[[  2  37   9   8  -5  -4   7]
 [  8   9  24   6  -2  -8   8]
 [ -9  -1   7  20  -4 -11  -4]
 [ -1   0  -9   1  39  -2   0]
 [ -4   5 -15 -16  -3  19   3]
 [ -8   4   7 -11   5   5  26]
 [  5  -8   0   2  -5   5 -12]]
|
[[ -9  -1   7  20  -4 -11  -4]
 [ -8   4   7 -11   5   5  26]
 [ -4   5 -15 -16  -3  19   3]
 [ -1   0  -9   1  39  -2   0]
 [  2  37   9   8  -5  -4   7]
 [  5  -8   0   2  -5   5 -12]
 [  8   9  24   6  -2  -8   8]]

[[-16  14  -6  31  -7 -12  -1   7  37]
 [ -6   0   9 -20  -3  -8   8  15  23]
 [  5   0   4  -5 -18   2  -8  33   9]
 [ -8 -19  -9  16 -11 -25   2 -37 -20]]
|
[[-16  14  -6  31  -7 -12  -1   7  37]
 [ -8 -19  -9  16 -11 -25   2 -37 -20]
 [ -6   0   9 -20  -3  -8   8  15  23]
 [  5   0   4  -5 -18   2  -8  33   9]]

[[  2  30  -4 -27]
 [ -1  29  -5 -27]
 [-31  18  -5 -14]
 [-30  18  -5 -15]
 [-38  15  -5 -11]
 [-43  13  -5  -9]
 [-32  17  -5 -14]
 [ -6  27  -5 -25]
 [-27  19  -5 -16]
 [ -5  28  -4 -25]
 [  4  31  -4 -28]]
|
[[-43  13  -5  -9]
 [-38  15  -5 -11]
 [-32  17  -5 -14]
 [-31  18  -5 -14]
 [-30  18  -5 -15]
 [-27  19  -5 -16]
 [ -6  27  -5 -25]
 [ -5  28  -4 -25]
 [ -1  29  -5 -27]
 [  2  30  -4 -27]
 [  4  31  -4 -28]]

[[ 15  36  -8  15  33 -13  -3  -3 -35 -28 -38 -29  -9]
 [ 12 -46  26  28  12  13  16   1  -6  36 -23   3  -1]]
|
[[ 12 -46  26  28  12  13  16   1  -6  36 -23   3  -1]
 [ 15  36  -8  15  33 -13  -3  -3 -35 -28 -38 -29  -9]]

[[ -2  -4 -16 -28  -6  30  14   8  -5 -10]
 [  3  -1   8  -6  19 -24  12 -33  10  28]
 [ 26   2 -34 -17  31  -3 -35   9  -5  44]
 [ 28  -2   5 -18 -38  10 -26  32  19  10]
 [-18  47  20  27 -18 -16  17 -17  -5  -4]]
|
[[-18  47  20  27 -18 -16  17 -17  -5  -4]
 [ -2  -4 -16 -28  -6  30  14   8  -5 -10]
 [  3  -1   8  -6  19 -24  12 -33  10  28]
 [ 26   2 -34 -17  31  -3 -35   9  -5  44]
 [ 28  -2   5 -18 -38  10 -26  32  19  10]]

[[ -8  31 -41  -9   3  44 -14  -1  18]
 [-33 -14  47 -31  16 -49  -5   5 -15]
 [ 10 -15   1  16  33 -38 -26  14  -3]]
|
[[-33 -14  47 -31  16 -49  -5   5 -15]
 [ -8  31 -41  -9   3  44 -14  -1  18]
 [ 10 -15   1  16  33 -38 -26  14  -3]]

[[ -4  -3 -13 -12  -6 -23  27  -7  14 -31  27  -3]
 [ 18  18   2  14  -3 -28 -12  15  -9  19   1  23]
 [  5   7  17 -23  -6  50 -21  -7  16 -13  14   0]
 [ 33  -1  15 -16 -15 -24   6 -16 -15   2 -10  18]]
|
[[ -4  -3 -13 -12  -6 -23  27  -7  14 -31  27  -3]
 [  5   7  17 -23  -6  50 -21  -7  16 -13  14   0]
 [ 18  18   2  14  -3 -28 -12  15  -9  19   1  23]
 [ 33  -1  15 -16 -15 -24   6 -16 -15   2 -10  18]]

[[ -2 -38  17 -20 -17 -20  25  -9 -25]
 [ 16  19  -5  20  22   1  -6  14   7]
 [  4   1  13  15  14  -9   8  18  11]
 [-11  17  -6  11   4  20 -18   6  32]]
|
[[-11  17  -6  11   4  20 -18   6  32]
 [ -2 -38  17 -20 -17 -20  25  -9 -25]
 [  4   1  13  15  14  -9   8  18  11]
 [ 16  19  -5  20  22   1  -6  14   7]]
---
[[ 1 12 35 42 33  6  1  0  0  0]
 [ 1 12 32 32 18  6  1 44 31  0]
 [32 43 35 37 18  6  1  0  0  0]
 [ 1 12 30 31 18  6  1  0 15 47]]
|
[[12 35 42 33  6  1  0  0  0  1]
 [12 32 32 18  6  1 44 31  0  1]
 [43 35 37 18  6  1  0  0  0 32]
 [12 30 31 18  6  1  0 15 47  1]]

[[ 34  -9 -22 -11]
 [-29  14  -2  11]
 [-21  25 -26  21]
 [ 13  25 -12  26]
 [-30  -9 -10  29]
 [ 38  -9 -17  29]
 [-12 -11 -26 -15]
 [ -4 -17 -13 -23]
 [ -3  20  33 -26]]
|
[[ -9 -22 -11  34]
 [ 14  -2  11 -29]
 [ 25 -26  21 -21]
 [ 25 -12  26  13]
 [ -9 -10  29 -30]
 [ -9 -17  29  38]
 [-11 -26 -15 -12]
 [-17 -13 -23  -4]
 [ 20  33 -26  -3]]

[[  0 -21  -2 -38  32   0   9  10  13  37]
 [-35  -9   5  43   8   6  51  17 -28  37]]
|
[[-21  -2 -38  32   0   9  10  13  37   0]
 [ -9   5  43   8   6  51  17 -28  37 -35]]

[[-46 -39 -47  38]
 [-13  27  23  10]
 [ -2  30  31  22]
 [ 27   6  27  -1]
 [ 48 -35  21  12]
 [  8  41  27  26]
 [ 19  -6  17 -43]
 [-45   3  14 -37]
 [ -7 -29  49 -20]
 [-38  -5 -35  40]]
|
[[-39 -47  38 -46]
 [ 27  23  10 -13]
 [ 30  31  22  -2]
 [  6  27  -1  27]
 [-35  21  12  48]
 [ 41  27  26   8]
 [ -6  17 -43  19]
 [  3  14 -37 -45]
 [-29  49 -20  -7]
 [ -5 -35  40 -38]]

[[-31   0  28  49  19   8  24  29  -2   4  14  -6   3]
 [-34   0  44  42  20  -2  34  35   8   1   8  -3   1]
 [-31   1  34  49  16   2  22  30   2  -3  11  -1   2]]
|
[[  0  28  49  19   8  24  29  -2   4  14  -6   3 -31]
 [  0  44  42  20  -2  34  35   8   1   8  -3   1 -34]
 [  1  34  49  16   2  22  30   2  -3  11  -1   2 -31]]

[[-30 -38]
 [ 17  44]
 [ -2 -46]
 [-32  26]
 [ 50  14]]
|
[[-38 -30]
 [ 44  17]
 [-46  -2]
 [ 26 -32]
 [ 14  50]]
